M: rows in several groups, each row roughly a mix of its group's directions:
M (118 x 14):
[[-17   1  11  -2  -5 -15 -18 -15  -4   0   2 -18 -10  11]
 [-11 -13  24 -20  -6   5  11   1   8   6   6  -7   3 -11]
 [-13  -1   8  -5   7  10 -29 -12   8  12   7  -4 -10   1]
 [ -2 -15  22   7   3  17  -1  -4  14   7  17   3   6   9]
 [  1  11  11 -20  -2   9 -11  12  -2  14   3   4 -22  -7]
 [  3 -21   7  -5   8  19   1   3  22  -2  14   0  -7  -9]
 [ 29   2   6  15   2  11  -1   2   8  10  13  12   4   5]
 [-10   1  12   5   6 -32  -5   1  -5 -15  -1  -2  -9  -8]
 [ 12  10  -4   4   1 -15   4   6 -15 -25  -9  -3  16  -3]
 [  1   6 -23   2   2  13 -13   6  18   2  14   1  14   8]
 [-11  -3  14  -4  -8  -1 -15 -14   6   7  -7 -21 -16   9]
 [ -2  -2   0 -11 -13   5   7 -12  -3  17 -16   6 -25  -4]
 [  4  10  -7  10   1 -15   7  15  -9 -24 -18  -6   0   3]
 [ -1  -8  -8  -9   0  17  -2   3  17  16   6   0 -25  -9]
 [-15   7   1   5   3  -5   0   4  10  -6   7 -15  32   2]
 [ -6  -8 -18   0  -1  23  12   5   9 -12   1   3  20  -3]
 [ 21  12   8  -7 -12  -4   9  12 -16   2  -9   9 -13  -7]
 [  2  -6 -26   2  12 -29   0  -2   3   2   5  -1   4  -1]
 [-18   1  21 -13  -1 -11  12  -4   2  11  10  -7 -16  -5]
 [ -3  16 -14  -1  -4   6  18  13  14   6  -2  18 -12  -7]
 [  2  -9  -8   9   6  -1 -19 -12  -9  -5  10 -15  17  15]
 [  4  18  18   2   0 -17  21   6  -5   4 -13   2 -11   3]
 [-10  20 -12  -4   5   3 -10   2  19  -7  -5   8 -20  -8]
 [  7 -22 -15  11   7  12  -1   0  12 -16  10   9  -1 -10]
 [ -4  17  14  -2 -22   5 -10  -7 -15   6   0  -8 -12 -11]
 [  2  19  15   9  14   8 -22   8   4   5   0  -8 -12  -4]
 [ 10  -7  -1  15  11 -11 -17  -9  -6  -6  11 -14  10  16]
 [-16  -1  10   5  -2  -5  -7  -4  14  -7  -7 -28  14   6]
 [  6   4 -15 -15  -9  11   3   3   0  13 -12  10 -24   0]
 [-10  -4  10  10  -1 -17  -4 -14  -5  17  11   4  13  17]
 [  4   8  -5  -1  -2  -3   7  13  20  15  13  16 -17  -5]
 [-19   8   8   3   0 -20 -11 -11  -9  -1  19  -4   8   8]
 [ -8 -14  22  -6   8  -3   6   1   5   4  10  17  -5 -21]
 [  3 -15  32  -1   5  12  -2   2   9   0  13   6   4  -1]
 [  2  30  -3 -14  -2   0  -9  21  -3   8   3  -1  -6  -4]
 [ -8   2  12   3  -1 -23   5  -4 -18 -10  -5   1  23   4]
 [ -1 -28  19  -9  -3   2   5  -3   4   2  12   1  -6 -16]
 [  4 -16  -4  -9  -6  18 -24  -3   2  -7  -8   8   1 -17]
 [  2  -7 -22  -6   6   7  18  10 -11 -10  -4  18   8  -9]
 [ 20  12 -14  -4 -22  -2   0  -1 -10   0   3  -3 -16 -13]
 [ -9 -11 -13   7   7  -9  30  13  10   0  -1  -1   7  -4]
 [ -5   5  17  11  -1   8  -1  -1   9   2  13 -11  27  12]
 [ 20  14 -26   7   3  -4  -4   2  10  10   4   1  12  -2]
 [ 15  11   1  -3  -3   9  14  11  -5  12   2  26  -7  -9]
 [ -2  15   2  17   1 -23  -3  -5 -12  16   2   1   7  14]
 [-12  23 -22   4   0   5   7   2  -1   1  -1  -6  13  16]
 [-11  30   0  -3  -3 -12  11   1  -9   9 -12  -1 -10   8]
 [  2   7 -30   8   1   6 -23  -3   0   1   2  10  -9   1]
 [  0  -7 -14  16  -1 -12  14  -6  -4 -20 -17  -6  10   7]
 [  5  -7  -2  -9   6  27   5  13  17  -5  -4   1 -15  -9]
 [  2   8   4  -3 -13 -10   0  -3 -27  22 -10   5  -7   4]
 [  9  22  -8  13   7  18   0  14   2 -13 -13  -8  -1   3]
 [-17  17  -4 -13   4   2 -17  -3  19  -2   1  -2 -17  -7]
 [ -5  -1  11  -6   1  10  14   4   6 -12  -6 -15  28   5]
 [-21   8 -24   4   4   0   8   3   2 -10 -16 -12   6  -3]
 [ -3  -1   9 -20   4  19 -17   7   6  14  13  -2  -9  -4]
 [-10   0  -7   4 -10  -6  19  -4 -17 -14 -22   0  -2   7]
 [  1   5 -18  -2 -13 -20  23   4 -12   8  -9   5  -3  -1]
 [  6   9  -8  -2  -5  14 -23 -10   4  16   5   0 -20   5]
 [ -6  19  18 -15  -9  -3  15   7  -4   9 -19  -1   0  -1]
 [-22 -18  -1   5   4  -9  21   2  12   4   9  -5   9  -7]
 [-10   3   0  -1   4  10  18   3   6 -12  -2 -14  27   8]
 [  4  -4   3  -9   7 -12 -22   3  -2  -3   1  -5 -29  -5]
 [ 13  -9  18  12   8 -13  26   4  -1  -9   0  -1   1   2]
 [-11  -8 -10 -20  -1   1   7   4  -2  -1 -20   0 -18 -16]
 [ 20 -18   9  -2  -8   1 -10   2  -7   5  -8  16 -11 -16]
 [ -9 -24   7  -1   7  -2 -19 -15   0  -7  12 -11  -7   7]
 [ 19   8 -13  -3   3 -12  -7   8   2   3 -11   3 -25 -11]
 [ -3  32   2  -8 -12  -6   4  11  -3  12 -11   0  -8  -3]
 [-12  -5  -4  11   8 -11  19  -9  -5  -5  13   2 -24  -4]
 [  0  12  -6  11   9 -14   6  14   2 -14   7   2  27  -4]
 [-31 -15  -7   1   1   3   4 -11  14   6   7  -8   5  -1]
 [-11  -3  26  -9  -7  15 -12  -3  -2   6   4 -11 -11  11]
 [-10  -7  23  -9   1  -6   8   4   5   4  -7   9 -16 -22]
 [-17   1  20 -16  -3  -8  -9 -12 -11   8   1 -18   0   2]
 [  9 -29   3  10  14   9  -2   0   4 -18   9   1   8   2]
 [ -8   6  23  -1  -1 -18  -8  -5 -13   3  14  11 -16  -1]
 [ -7  -7  -1 -23  -6  22 -14  -9   3  -8  -7  -1 -11  -8]
 [ -5 -15 -17  -8  -7  -6  28   7   7   6  -1   3  -8 -10]
 [ -6  27  -2  -6 -13 -10  12   6  -8   9 -14   6  -8  -5]
 [ -7  22 -19  -1 -12  -7  -4  -3 -14   9 -14  -7 -12  -3]
 [  0  30 -11   2  -9 -15   8  10 -10   0 -12   1   2   1]
 [ 16  15  12  -6   3   4 -26  -3 -11   4  -7   7  -9   9]
 [ -5   3  18 -13  -6  25  -9   1  -2  15  13  -1  -5  10]
 [-10 -29 -14  -7   9   2  -6  -9  -6 -17  -3  -7  -5   2]
 [  1 -18  19  -4   6   8 -14 -12  10   5  17   7   5  10]
 [  3   9   7   4   9   3  17   7  13 -25 -18  -1   6  -4]
 [-25   6   0   5   0 -17 -15 -12  -4  18   4  -9  -2  -2]
 [  3 -13  -5 -16  -9  -9  20   8   0  13  -1  11 -16 -12]
 [  3  24 -16   6   1   2  17  15  13   3  -3  12  -2   6]
 [  5  -8   5   8  12  -4 -12  -6   4 -13  10 -20  19  14]
 [ 10  13  16  17  -5  10   6   2   1   6  14   6  19  13]
 [ 12   3   8  -8   5  19   1  21  18   9  -1   1   1 -14]
 [  9  13 -11   3 -18  -4  25  11 -11   4 -10   1  -7  -4]
 [-27 -18   5  -9   3  -7  -7 -10   9   6  10  -7   0 -12]
 [  9  -7  -4 -13 -10 -13  22   8  -6  14  -4  14 -14  -5]
 [ -3  -1   1   2   7  10   5  -1   3 -21  -9 -15  27   7]
 [-15   2  -2   5   4  -1  -4  -1   5  -9   9 -16  31   9]
 [  7  -6   5   1  -2 -13 -20  -8 -10  11   3   7 -26  -6]
 [-13 -11  11  -9  -4   4 -17 -15   5   6  -2 -19 -16   7]
 [  8 -13  -7   4  -4  -5 -10  -3  -4  16  16  15 -22  -8]
 [  3 -22  -3 -11  -5  -2  25  10   9   0   5   5  -6 -15]
 [  8 -11  -1 -12  -9 -11  22   9  -2  15  -1  14 -13  -6]
 [ -7  10 -25   5  -4 -21  12  -2 -11   5 -11  -2   5   6]
 [ 14  -8  -3   5  -6  -9 -15  -2 -12  16   4  15 -21  -5]
 [ 23 -19  -3   4   5  22   4   6   8  -4  -9   5  -8  -1]
 [ 18 -18  12  -7  -2 -16   2  -5  -2  10  15  16   2   4]
 [-29  14  -5 -13  -1   1   4  -5   8   9  13  -8 -10   1]
 [ 11  -3   3 -13  -5  13  -4   2   0  13  -9   5 -30  -4]
 [ -2  -5   1   7   5 -16 -16 -15 -14   1   4   0 -26  -3]
 [-15  -5  -1  -3   6 -24 -13  -8 -17 -12  11   2 -10   2]
 [ -6 -13  26   9   8  13   0   1  13  -2  16  -2  11   2]
 [  0   0   8   0   5   7  14   5   6 -16  -8 -14  28   7]
 [ -5 -11  18  -9   2   7  12   0   5 -10   0 -17  25   1]
 [ -2  -1  10  10  -1 -20   1 -11 -10  13   7   9  16  19]
 [  7 -19  17 -13   1  18   1   5  13  -5   9   5  -9 -12]
 [ -1   3   9   5   6 -11 -17  -6   2  28  12   4 -12   7]
 [ -4  11   0   3  -8 -15  -3 -10 -26  -1   6   8 -14  15]]

one row of each group, then the others: which group is each in?
[-17 -21   8 -13  -6   0  10  -4   9  16   8   4 -10 -10] : F
[  5  -6   2  -8 -12   0 -14  -2 -11  16  -6  16 -20 -14] : L
[-17  -5  10 -23  -1   6 -12   0   5  10  -2 -10 -18 -10] : D

[ 13 -16   6  -3   1  27  -2  -1  17  -1  13   6  -5   4] : F
[ -2  -1 -18   8   2  13  16   8  10 -22  -3 -12   9  -7] : F
[-12  17   3 -18 -11   2 -19  -2  -3  15 -11   1 -11  -5] : L
[15 16 18 18 -1 -1 -8  4 10  5 12 -4 11 10] : D
[ 15   7  26   0  -3  -5  -2  11  -6  16   6   7 -16  -8] : F
[ -6  -7  25  -9   0   7  12   8   7   6  -5  12 -10 -19] : D
[  3  15 -16   3  -2  -3  -1  10  11  20  18   4   4  15] : L
[  9  27  -5  10   1 -12   9   8  -7   2 -15   3   0  14] : L
[-21   3   6  -3  -4 -16 -10 -20 -11   6  17  -1   0   7] : D
[  3  -5 -11   1   9  18   9  12   4  -7   8   4  28  -2] : D
[ -7   4 -22   8   2  13  13   3   2  -5   6  -5  23  13] : L
